Look-ups in named tables: a row name and a column name give one cell, copied from the table.

Sidub
         Vidomem    Zop  Pinose   Sema    Duf  Ruvov  Bivom    Fen
Luku       33431  24541   32268  26190  35317  23290  32419  29708
Lib        28011  26625   28413  24796  28086  24056  26531  33486
Tubil      23067  46219   21680  21747  29851  30685  32910  22419
Tivor      32974  20977   29060  23593  21364  20275  21543  33650
Tulibi     15395  14319   30941  30921  28677  30322  23682  46129
Saseniv    26208  27699   34447  78417  15949  69827  20521  26111

Tulibi, Ruvov -> 30322
Saseniv, Bivom -> 20521
Tivor, Vidomem -> 32974
Tubil, Ruvov -> 30685
Lib, Bivom -> 26531
Luku, Fen -> 29708
Lib, Zop -> 26625
Which row has the largest Fen? Tulibi

Nin =
	Mup	Karobev
Zolefu	-45	-91
Feze	46	54
Gubo	-67	84
Salubo	81	30
Rututir	44	59
Fafil	90	66
Mir	-28	-57

Karobev of Fafil: 66
Mup of Fafil: 90
Karobev of Salubo: 30
Mup of Salubo: 81
Mup of Rututir: 44
Karobev of Feze: 54
Karobev of Zolefu: -91
Karobev of Rututir: 59
Mup of Gubo: -67
Karobev of Mir: -57
Karobev of Gubo: 84
Row with the largest Mup: Fafil

Tum
columns: Bot, Kemukom, Punoma, Kidug
Moz: [203, 151, 97, 58]
Faram: [59, 198, 69, 217]
Naf: [62, 82, 107, 204]
Ratuv: [162, 196, 120, 82]
Domufe: [193, 126, 107, 57]
Dupegi: [182, 177, 115, 65]
Bude: [55, 191, 67, 211]
Tunorar: [160, 190, 101, 98]
Ligezik: [212, 83, 190, 56]
Nog: [68, 176, 199, 205]
Gedanal: [201, 157, 140, 54]
Tam: [211, 85, 190, 59]
Rulud: [195, 155, 113, 69]
Gafafan: [124, 69, 172, 172]

Punoma of Rulud = 113
Kemukom of Naf = 82
Kemukom of Domufe = 126
Bot of Naf = 62
Punoma of Tunorar = 101
Bot of Gafafan = 124
Punoma of Gedanal = 140
Punoma of Naf = 107
Kemukom of Moz = 151
Kemukom of Dupegi = 177

Vukim.csv
,Sukomu,Mib,Pulupa,Mitos,Mosoba,Videsad,Suri,Dol,Rup,Rigid
Rem,5209,6000,5473,4196,4184,5752,5446,4277,5216,5364
Kol,4794,5939,6805,3170,3203,7175,6814,3080,4620,6600
Zuzuzi,5399,6072,4660,4802,4805,4976,4649,4956,5533,4616
Sab,5342,6216,4068,5195,5320,4681,4145,5298,5626,4078
Ponurup,5285,5979,5387,4277,4232,5590,5333,4395,5290,5281
Neb,5304,6013,5209,4395,4376,5459,5189,4522,5340,5125
Lapeme,4635,5974,6838,3147,3221,7383,6808,2947,4515,6604
Dilo,5347,6045,4966,4567,4566,5251,4970,4712,5423,4907
Mor,5164,6041,5265,4352,4370,5662,5218,4387,5241,5156
Kidup,4626,5854,7641,2551,2555,7937,7629,2402,4312,7371

What is the Mib of Ponurup in Vukim?
5979
What is the Rup of Ponurup in Vukim?
5290
What is the Videsad of Ponurup in Vukim?
5590
What is the Rigid of Kidup in Vukim?
7371
What is the Rup of Zuzuzi in Vukim?
5533
What is the Mosoba of Mor in Vukim?
4370
What is the Sukomu of Kidup in Vukim?
4626
What is the Suri of Neb in Vukim?
5189
What is the Rigid of Zuzuzi in Vukim?
4616

Nareva.csv
,Votavu,Zug,Deziv
Nenun,195,116,53
Vuvo,163,160,40
Vekam,106,176,128
Gela,81,157,216
Guboda,243,81,77
Zib,195,143,33
Lar,185,142,56
Par,227,69,118
Gelotom,228,76,83
Muguvuf,138,176,47
Zokapob,112,182,132
Lafa,231,74,61
Giganil,182,84,161

Votavu of Lafa is 231
Deziv of Gela is 216
Votavu of Muguvuf is 138
Votavu of Gelotom is 228
Votavu of Guboda is 243
Deziv of Gelotom is 83
Zug of Gela is 157
Which row has the largest Votavu? Guboda

Table Gunab
,Nira,Rolabuz,Dak,Ninum,Bog,Veg,Sibuz,Rumete,Zef
Mifa,0.450,0.124,0.237,0.649,0.565,0.092,0.385,0.398,0.393
Pid,0.679,0.689,0.558,0.211,0.170,0.592,0.295,0.785,0.198
Lon,0.522,0.588,0.474,0.482,0.576,0.625,0.269,0.426,0.556
Dumiko,0.815,0.575,0.567,0.549,0.548,0.528,0.314,0.312,0.668
Zisamu,0.419,0.647,0.487,0.281,0.882,0.313,0.858,0.431,0.706
Pite,0.323,0.474,0.683,0.719,0.432,0.437,0.735,0.637,0.263
Vap,0.318,0.559,0.248,0.462,0.203,0.757,0.738,0.246,0.639
Daveli,0.455,0.266,0.373,0.494,0.457,0.790,0.266,0.601,0.663

What is the Rumete of Mifa in Gunab? 0.398
What is the Dak of Pite in Gunab? 0.683
What is the Sibuz of Zisamu in Gunab? 0.858
What is the Rumete of Zisamu in Gunab? 0.431
What is the Ninum of Mifa in Gunab? 0.649
What is the Dak of Mifa in Gunab? 0.237
What is the Dak of Zisamu in Gunab? 0.487
What is the Ninum of Daveli in Gunab? 0.494
What is the Bog of Daveli in Gunab? 0.457
What is the Ninum of Vap in Gunab? 0.462

Neze:
fields: Sed, Feb, Kanaler, Disuv, Vosanos, Riruv
Tabur: [28, 33, 33, -40, 31, 49]
Visonu: [28, 33, 33, -58, 31, 61]
Laloz: [25, 31, 31, 66, 30, -18]
Pipume: [27, 33, 33, -10, 31, 32]
Vot: [27, 31, 30, 51, 30, -10]
Korin: [26, 33, 33, -39, 32, 50]
Bez: [25, 32, 32, 9, 31, 18]
Gof: [26, 32, 32, 1, 31, 24]
Ris: [25, 30, 30, 72, 30, -23]
Serab: [28, 31, 31, 50, 30, -8]
Banefiv: [26, 32, 32, -6, 31, 29]
Pamolam: [26, 33, 33, -29, 31, 43]

What is the Disuv of Serab in Neze?
50
What is the Disuv of Tabur in Neze?
-40
What is the Riruv of Pamolam in Neze?
43
What is the Disuv of Laloz in Neze?
66
What is the Vosanos of Laloz in Neze?
30
What is the Disuv of Gof in Neze?
1
What is the Disuv of Pamolam in Neze?
-29
What is the Feb of Bez in Neze?
32
What is the Vosanos of Gof in Neze?
31
What is the Riruv of Bez in Neze?
18
What is the Riruv of Ris in Neze?
-23
What is the Kanaler of Serab in Neze?
31
What is the Vosanos of Pamolam in Neze?
31
What is the Vosanos of Bez in Neze?
31
What is the Disuv of Ris in Neze?
72
What is the Kanaler of Pipume in Neze?
33
What is the Riruv of Visonu in Neze?
61
What is the Riruv of Pipume in Neze?
32
What is the Vosanos of Visonu in Neze?
31

Fuzubon =
,Kig,Vetedeb,Fet,Zaf,Gezogid,Mebod,Sinedog
Ven,137,106,148,142,137,148,148
Zolu,136,148,148,143,88,148,148
Rozuped,137,62,146,140,190,146,146
Bok,136,151,149,144,83,149,149
Zif,136,184,150,145,45,150,149
Kuladiv,136,181,150,145,47,150,149
Fop,136,209,152,147,14,152,150
Dek,136,108,146,141,136,147,146
Zad,137,34,144,138,224,144,144

Zad, Vetedeb => 34
Zad, Gezogid => 224
Kuladiv, Vetedeb => 181
Ven, Kig => 137
Dek, Mebod => 147
Zif, Fet => 150
Which row has the largest Mebod? Fop

Table Bopu
,Gorod,Momi,Gok,Dipeniv,Fude,Vem,Rikom,Kupuva,Dimibi
Mogem,165,102,92,59,133,60,23,126,138
Mipar,192,89,73,58,139,73,7,121,169
Peduv,42,67,91,123,37,101,119,35,35
Vuvimi,136,89,76,31,170,113,47,173,83

Peduv, Gok => 91
Mipar, Dipeniv => 58
Mipar, Fude => 139
Mogem, Rikom => 23
Mogem, Dipeniv => 59
Mogem, Gok => 92
Mogem, Kupuva => 126
Mogem, Dimibi => 138
Vuvimi, Rikom => 47
Vuvimi, Kupuva => 173
Vuvimi, Gorod => 136
Peduv, Vem => 101
Mipar, Momi => 89
Vuvimi, Gok => 76
Peduv, Dimibi => 35
Vuvimi, Dipeniv => 31

Vad =
,Pitabi,Fufules,Goti
Gef,-51.17,7.15,-27.75
Kuf,-84.11,40.45,-92.27
Fefeb,-73.40,26.97,-81.05
Pef,-50.08,25.71,-85.52
Maguder,-32.93,20.11,-79.72
Notofo,-71.24,19.90,-42.39
Nitopi,-51.91,-4.48,-28.04
Neki,-52.60,13.70,-41.37
Fopinab,-39.13,-3.18,-36.94
Fod,-57.19,10.58,-41.38
Rir,-63.11,34.14,-92.59
Vegelin,-31.91,15.52,-80.81
Megid,-45.81,58.02,-90.28

What is the Fufules of Fopinab in Vad?
-3.18
What is the Pitabi of Nitopi in Vad?
-51.91
What is the Fufules of Kuf in Vad?
40.45
What is the Fufules of Vegelin in Vad?
15.52
What is the Pitabi of Fod in Vad?
-57.19
What is the Fufules of Megid in Vad?
58.02
What is the Fufules of Neki in Vad?
13.70
What is the Pitabi of Vegelin in Vad?
-31.91
What is the Pitabi of Rir in Vad?
-63.11
What is the Goti of Neki in Vad?
-41.37
What is the Fufules of Nitopi in Vad?
-4.48
What is the Goti of Fod in Vad?
-41.38
What is the Fufules of Maguder in Vad?
20.11
What is the Goti of Megid in Vad?
-90.28
What is the Goti of Nitopi in Vad?
-28.04
What is the Pitabi of Pef in Vad?
-50.08

